rotation ticks, each row followed by its count of ticks
The counts run from 0 to 608.
[115 144 166 119 127 125 105 103 139 110 118 104 111 117 164 177 154 100
 111 107  99 118  57 106 133 141 124 168  86 133  91 125] : 232
[136 118 146 156 139 138 106  78 130 120 113  95 118 121 155 156 159  98
 145 101 105 118  58 109 119 162 124 165 102 101  91 124] : 318
[127 145 149 124 151 122 105 115 106  95  97 106  89 127 157 151 130  87
 126  89 123 113  49  91 119 147 114 143  96 103 105 131] : 41
[132  84 183 160 165 118 110 113 120 127 102 119 111 145 141 107 122  80
 142  90 142 118  85  93 116 173 120 153 125 110  93 135] : 38
[129  90 182 181 138 122 107  99 158 117  93  79 107 145 127 125 143 106
 156 118 130 127  79 109 150 135 141 154  83 131 100 135] : 68
[118 121 167 135 142 104 112 102 125 118 104 102  82 104 150 169 106  99
 141 109 148 127  52  94 130 131 131 138  87 151 104 120] : 598
[127 115 151 136 137 120 101  70 139 128 125 102 121 116 157 162 158  97
 129 106 107 102  72  94 116 132 131 179 103 111  96 126] : 591
[114 141 178 108 159 105  83 118 140 112 138  88 105 118 146 178 134 109
 110 100 101 100  99  86 154 139 134 159  96 138  90 118] : 198
[124 112 161  87 169 125 103  97 123 117 113 115 106 104 159 150 129  91
 141  95 126 111  86  99 116 150 106 164  85 136  85 128] : 454
[121 132 156 136 151 112 112 110 121 114 122 103 107 145 165 152 146  88
 100  94 107  93  68  70 137 138 116 163 114  95 105 132] : 400
[102  84 171 172 131 121 103  77 142 142 123 103 130 127 155 139 167  98
 129 108 129 110  70 115 125 157 134 166 105 122  92 125] : 271
[132 102 153 151 143 137 137  99 146 122 115 109 117 144 164 159 159  92
 133 108 105 110  58  89 132 158 110 174 119 110  78 139] : 45
[113 107 167 106 157 125  94  96 120 118 115 104 102  98 159 157 139  99
 153 102 139 116  78 114 131 150 103 153  70 152  90 121] : 593
[105 121 184 138 156  91  93  92 110 125 113 105 100 122 147 136 130  81
  92  90 136  95  75  83 120 128 133 147 102 116 119 121] : 447
[123 130 168 137 147 108  70  92 139 114 128  65 108 118 139 166 141 117
 135 108 104 108  87  99 153 135 141 158  87 126 105 113] : 64
[125  70 179 149 158 119 128 115 128 135 100 126 102 138 155 123 118  85
 144  97 154 114  77  92 124 164 104 147 116 133  90 141] : 496
[139  94 168 148 151 139 127 118 163 108 118  90 115 160 138 142 150 108
 153 105 104 118  92  84 165 159 114 169 109 114  79 139] : 114
[ 99  93 187 119 161 106  95 115 134 133 136 113 113 110 154 167 129 114
 127 108 129 108  95 100 151 160 122 148  99 163  84 113] : 373
[ 99 108 160 116 164 130  98 119 107 111 127 109 119 127 170 153 153  93
 130  91 133 103  76 111 149 173  88 138  81 130 102 119] : 541
[129  81 176 191 137 120 112 115 135 132 108 116 113 132 133 146 124 105
 156 105 134 134  55 101 126 182 137 150 118 136  86 121] : 462
[124 118 183 136 161 109  96 130 108 111 103 109  90 108 148 156 107 104
 148  99 150 133  65 106 130 161 125 130  89 152  93 112] : 599
[130 101 190 131 170 114 112 132 131 105  84 101  93 143 125 114 116  91
 151  90 147 126 102  86 142 150 117 149  95 138  96 140] : 72
[109  78 184 178 142 117 129 113 121 134 115 128 124 151 152 130 143  85
 116  99 137 113  65  90 131 168 117 153 126 123  93 125] : 224
[104  93 190 175 128 121 119  92 141 124  99 102 117 149 145 109 160  84
 114 109 139 109  72 112 137 142 128 154  86 119 109 138] : 445
[116 114 200 133 161 110  91 126 123 122 108 125 112 111 140 134 120  88
 124  94 132 126  81 112 111 174 137 149  98 154  85 110] : 414
[132 140 170 168 143 112  99 123 126 106 100  79  97 148 128 143 130 108
 130  92 115 122  66  76 149 144 141 142 113  97 110 120] : 568
[129 138 140 136 151 126  91  98 107 105 112  96 104 119 163 162 141  90
 134  88 112 113  56 100 121 156 121 153  96  98 106 120] : 180
[ 99 134 160 127 151 118  84 105 126 102 125  74 114 136 156 153 163 100
 114  98 113  97  85 104 164 132 119 151  69 120 120 119] : 302
[108  97 175 130 164 142 107 125 126 109 125 116 138 147 164 128 166  87
 126  90 117 107  88 118 132 183  97 155  90 124  87 127] : 403
[111  93 199 120 160 106 103 122 146 114  99  94  92 129 137 129 119 105
 149 107 153 113 107 100 156 138 124 141  72 160  99 132] : 205
[118  89 168 144 138 122 115  78 160 123 114  84 122 148 147 133 167  98
 130 108 116  98  91  92 150 122 128 176  92 109 102 143] : 167
